[[ -4 -20 -19 -26]
 [-56  55  59  71]]
=>
[[-20 -19]
 [ 55  59]]

[[-43 -12  16]
 [ 22 -64 -51]
 [ 18  22   5]
 [-12 -13 -30]]
=>
[[-12  16]
 [-64 -51]]

[[-26  -2 -25]
 [ 14  34 -57]
 [-63 -24 -17]
 [  9  19 -31]
 [ -2  21 -47]]
=>
[[ -2 -25]
 [ 34 -57]]

[[-38 -49 -69  22 -36]
 [ 68  17  23 -49 -28]
 [-45 -32 -69  -7 -33]
 [-28  41 -58 -63 -26]]
=>
[[-49 -69]
 [ 17  23]]

[[-45   0 -18]
 [ 56   0 -38]
 [  8   0 -77]]
=>
[[  0 -18]
 [  0 -38]]

[[ 89 -29 -26  12]
 [ -8 -20  24  -6]
 [-68  24 -19  10]]
=>
[[-29 -26]
 [-20  24]]

[[ 13 -16 -17]
 [ 26  -5  11]
 [-81  32  14]]
=>
[[-16 -17]
 [ -5  11]]
---
[[ 42  27  26 -19  38  49 -12  27 -37   3]
 [ 54  32  23 -45  37  10  60   5 -37 -47]
 [ 50  75  22   6 -47 -41 -19  30   6  -2]
 [ 23  23  12  34  18  -7  -8   1   7  17]
 [-15  -6 -11 -10   9  -2  29 -27  10 -17]
 [ 43  -3  24 -22  20   2 -89   1 -23   4]
 [  1  19  46  -4   7  30  12  38  27 -19]
 [ -5  -8  21  -6  16 -72 -60  25  28   0]]
=>
[[ 54  32  23 -45  37  10  60   5 -37 -47]
 [ 50  75  22   6 -47 -41 -19  30   6  -2]
 [ 43  -3  24 -22  20   2 -89   1 -23   4]
 [ 42  27  26 -19  38  49 -12  27 -37   3]
 [ 23  23  12  34  18  -7  -8   1   7  17]
 [  1  19  46  -4   7  30  12  38  27 -19]
 [ -5  -8  21  -6  16 -72 -60  25  28   0]
 [-15  -6 -11 -10   9  -2  29 -27  10 -17]]

[[ 29   9 -64  34]
 [ 24  32  25  30]
 [ 28  42 -32  43]
 [ 10  37  12  25]
 [-28 -21  17 -37]]
=>
[[ 29   9 -64  34]
 [ 28  42 -32  43]
 [ 24  32  25  30]
 [ 10  37  12  25]
 [-28 -21  17 -37]]

[[ 62   3 -44 -39  31  50 -25 -31 -47  32  32  25 -37]
 [-27  15 -57  64 -31   7   5 -58  45  48  10  30  72]
 [  6 -18 -43  51  18 -30  47 -35  67  -1 -29 -10  57]
 [ 48  10 -29 -61  29  29 -27 -41 -62  14  38  33 -50]
 [-39  27  51 -39 -26  15 -49  47 -37  -5  -1   8 -40]]
=>
[[ 62   3 -44 -39  31  50 -25 -31 -47  32  32  25 -37]
 [ 48  10 -29 -61  29  29 -27 -41 -62  14  38  33 -50]
 [  6 -18 -43  51  18 -30  47 -35  67  -1 -29 -10  57]
 [-27  15 -57  64 -31   7   5 -58  45  48  10  30  72]
 [-39  27  51 -39 -26  15 -49  47 -37  -5  -1   8 -40]]

[[-48  63  -8  15  36 -29 -60 -25 -38 -51  40 -23  43 -70 -21  79]
 [-15 -63  27 -53 -32 -33  57  25  45   0 -59 -35  -8  71  32 -72]
 [  6  29  41  21 -17   9  57  59  41  11   7   1  32  57  44  10]
 [ 15 -25  19 -28 -52 -20  64  30  48  32 -10  -3  -4  72  42 -61]
 [ 54  31 -46  23 -46  48 -17 -32 -29  46  40  45 -40  29 -27   5]
 [-77  36  48 -30 -49 -82  25  44  34 -70   1 -63  74  -8  49  27]]
=>
[[ 54  31 -46  23 -46  48 -17 -32 -29  46  40  45 -40  29 -27   5]
 [ 15 -25  19 -28 -52 -20  64  30  48  32 -10  -3  -4  72  42 -61]
 [  6  29  41  21 -17   9  57  59  41  11   7   1  32  57  44  10]
 [-15 -63  27 -53 -32 -33  57  25  45   0 -59 -35  -8  71  32 -72]
 [-48  63  -8  15  36 -29 -60 -25 -38 -51  40 -23  43 -70 -21  79]
 [-77  36  48 -30 -49 -82  25  44  34 -70   1 -63  74  -8  49  27]]

[[ -8   5   2 -23  -5 -32 -30  22 -15  -5   0 -10   1]
 [ -1  -1   1  -2   1  -2   1   4  -6  -3   1   0  -1]
 [ -5  -3 -30 -16   4 -13   2  13  -8  -3 -32 -11   1]
 [ -2   0   1  -8   0  -6  -2   8  -7  -3   1  -2  -1]
 [  6 -21  13 -16   1  -6   4  13  24  74   3 -16 -22]
 [ 17  -1   3 -16   6  -9   9 -13 -11  -3 -20  -6  13]]
=>
[[ 17  -1   3 -16   6  -9   9 -13 -11  -3 -20  -6  13]
 [  6 -21  13 -16   1  -6   4  13  24  74   3 -16 -22]
 [ -1  -1   1  -2   1  -2   1   4  -6  -3   1   0  -1]
 [ -2   0   1  -8   0  -6  -2   8  -7  -3   1  -2  -1]
 [ -5  -3 -30 -16   4 -13   2  13  -8  -3 -32 -11   1]
 [ -8   5   2 -23  -5 -32 -30  22 -15  -5   0 -10   1]]

[[ -7  28  29  23  34  50 -42 -40   6 -36 -47   4]
 [-30  50  16  -9  37  18 -41 -45  63 -48 -31   5]
 [ 37 -17 -14  39 -10  25 -12 -10 -10 -12 -21 -40]]
=>
[[ 37 -17 -14  39 -10  25 -12 -10 -10 -12 -21 -40]
 [ -7  28  29  23  34  50 -42 -40   6 -36 -47   4]
 [-30  50  16  -9  37  18 -41 -45  63 -48 -31   5]]
---
[[-89  22 -23]
 [ 48 -24  74]
 [  1   3 -13]
 [-86  20 -25]
 [ 75 -12  -6]]
=>
[[-89  22]
 [ 48 -24]
 [  1   3]]

[[ 13 -41  65  57]
 [-14  50 -85 -69]
 [-19  25 -74 -48]
 [ -9  55 -78 -59]
 [ 46  57  46  54]]
=>
[[ 13 -41]
 [-14  50]
 [-19  25]]

[[ 72 -53 -45]
 [ 41 -17  31]
 [ 64   2  -1]
 [-36  64  25]
 [ 77 -48  78]]
=>
[[ 72 -53]
 [ 41 -17]
 [ 64   2]]

[[ 24  84]
 [  0  49]
 [ 87 -38]
 [-20 -19]]
=>
[[ 24  84]
 [  0  49]
 [ 87 -38]]

[[ 38  17  57  34 -11]
 [ -3   1  23  43 -22]
 [ 18  18  16 -17  63]]
=>
[[38 17]
 [-3  1]
 [18 18]]

[[ 44  29  -8 -31]
 [ 26  74  26  81]
 [  5  37  23  64]
 [ 10  49  20  66]
 [ 49  50  -4  -6]]
=>
[[44 29]
 [26 74]
 [ 5 37]]

[[ 13   5]
 [-48  10]
 [-41   3]
 [-12  44]
 [-75   3]]
=>
[[ 13   5]
 [-48  10]
 [-41   3]]
